Each path below is one point turned by a fixed rotation once a step. After each direction that follows a path, write how fast that rotation turns it, in degrees a step (0 if it stays still).
Each turn is a multiple of 5 degrees from 10 to 175, or 0.
Each row of a path follows its step; steps can be skipped.
Rotation 1:
step 0: [ -0.4  12.1  -6.8  11.6 -15.5  -5.4 -16.2 -12.6 -17.3   4.5  -3.6  -6.0
   2.0   2.7 -11.3   1.3  18.9  11.6  23.4  24.5   2.1  -0.1 -13.6   1.5
  16.0   1.1   3.4   6.6  10.3  10.2  -2.2   8.1  -2.0   8.4 -28.0  -1.9
  12.4]
step 1: [-18.7   0.6   4.6  10.9 -25.1  23.8   3.1  -3.6  -8.5  15.4  14.8  26.2
 -13.7  11.7   2.5 -10.4   7.6   1.6   1.9   3.0  -8.7  -4.8  -5.6  -5.7
   0.6   3.7   8.7 -21.9 -14.0   6.0  10.3   8.6  -3.7   6.3  -7.9 -19.9
   4.3]
step 2: [ -5.1   5.5  21.3  15.1  -2.2 -19.4 -17.4   2.3 -13.6   4.5  -3.3  11.1
  -8.5   4.8  -8.4 -12.9  20.2   0.8  29.3   0.9  -0.1  -6.5  -5.2 -18.6
  -6.7 -21.4  -9.2  -2.9   5.0   0.3   7.1   6.8  17.2   3.6  -1.7   5.2
 -15.4]
step 3: [-18.1   8.6  -1.6  23.9  -3.5  10.1  -0.4 -15.9  -1.6   3.1   4.2   7.1
  -6.1  -3.2   2.6 -29.1   8.2 -12.2 -12.6  10.9 -18.7  -5.2  -6.8   7.7
  15.1 -10.1  -4.4   3.1   1.2  -8.7  -3.0  15.6   6.6  12.4  27.9   0.1
   1.7]
step 5: [-22.7  22.7  -4.8  14.6   4.4  18.2  13.8   2.4 -21.6   1.6  -1.6  11.0
 -13.1  -2.4  12.2  -4.4   5.8   3.2 -14.8  -6.0  -8.7  -9.9   0.6  -5.3
  20.0  -7.9  -8.3  -9.7   9.9   5.1  18.1  -1.4 -16.5   0.5 -16.6  -7.0
  -1.4]
step 6: [  3.0   5.3   4.7   5.3 -15.2 -14.4 -11.1  23.0 -25.2   3.8   8.3  10.0
 -19.7   1.7   1.4 -15.3 -14.5   8.2  14.6  -1.2  -2.3   1.4  -6.6   2.1
   3.3  -9.0 -17.2  23.0   5.6  12.5   3.5  -5.8  11.2  13.5  -8.9  -7.5
   1.7]
step 8: [ 12.3  10.1   5.1  12.9   8.7  -2.6  -5.0  -5.1  -0.6   7.6 -16.4  18.7
   7.0  -8.4 -18.0 -15.2   8.8  -7.6  11.2  19.1  -2.2   3.3   0.2 -10.1
   9.8  -8.6 -13.2  23.4   4.2  19.2   0.3 -10.4  10.0  -4.3 -14.1  10.6
  20.2]
step 11: [-11.6   9.2   0.1  30.4  -3.4  -7.5  15.2   0.0  -6.0  19.4  22.3   2.2
  -3.5  -1.7   3.1 -22.9  19.5   1.0   1.9 -10.0  13.3   5.2   0.3  -1.8
   6.4 -27.2   5.0  -7.5  -0.2  -5.9  12.5   0.5   7.5   1.0   5.8  12.2
 -10.5]
step 12: [ -7.6   9.3  -1.8   3.8   7.7 -10.0  -9.5   1.0  -7.7  -0.5   1.3  22.2
  -7.9 -22.8   3.9 -28.5  11.4   0.8  16.5  27.0   9.2   7.6 -13.7   8.3
   4.2   3.5  -5.4  12.8  -4.6   0.6 -16.0   2.2   8.2   1.1  18.5   4.1
  14.3]
Directions:
[ 0.1 -0.7 -6.6  2.9  7.9 -0.6 -6.2 -5.7  2.5  0.8 -5.1 -1.1  7.5 -3.7
 -1.7 -4.1  5.7  0.0 -2.2  4.4 -6.9  2.9  7.2  1.6 -4.5 -0.8 -0.1  6.0
 -0.8  1.4 -2.5  0.4 -1.9 -3.1  7.0 -0.1  4.1] : 80
[-2.8 -6.4  0.1 -7.7 -3.4  1.1 -4.9  1.8  1.7  0.8 -4.2  5.1 -1.7 -3.9
  2.3  2.5 -0.4 -1.0  1.0  0.5  4.1  3.9  4.3 -6.6 -2.6  4.2 -0.4 -4.4
 -9.9  0.4  7.6  2.4 -3.2  2.3  5.6 -6.9  1.7] : 125
[  2.3  -1.3   0.4  -3.7   0.8   3.7  -6.1   2.5  -2.8   1.1   6.4  -0.1
   6.0   3.9   2.1  -5.6  -0.6  -3.7   0.6  -2.4   2.7  -2.6   4.1  -0.4
  -3.4  -4.8  -0.6   6.0   0.3 -10.6   4.2  -3.1   5.0   8.9   2.6   2.0
  -5.6] : 85
[ -2.8 -10.7   3.1   2.6   3.2   0.0   1.0  -0.7   0.4  -1.0  -1.5   5.4
  -1.8   9.0   0.9   1.3   1.1   0.3  -7.1   7.7   3.1   3.5  -4.9  -6.2
  -3.2   0.2  -6.7   1.5   4.7  -2.2  -3.7   1.4   6.8  -3.1   1.9   0.2
  -0.4] : 70
[-0.1  3.9 -0.6  4.7  3.6 -8.9 -2.5  1.2 -7.9 -1.9 -3.0 -6.1  2.9  5.6
  5.7  8.9  8.6 -0.2 -1.3  2.4  5.3  2.1  0.7 -0.3  3.5  1.7  3.0 -4.6
 -1.4 -1.6  1.6  2.1 -2.2  5.2  3.0  2.4 -2.5] : 160
[-0.1  1.8 -2.1  2.7 -4.5  0.3 -1.7 -3.9  5.8  6.6 -2.2  3.1  3.6  0.3
  3.6 -0.1  3.9 -4.6  3.7 -7.2 -1.4 -6.0 -5.8 -5.8 -2.7  3.5  3.5 -3.4
 -0.9 -0.1 -2.7  8.5  6.8 -1.2  3.7  7.8 -0.5] : 45
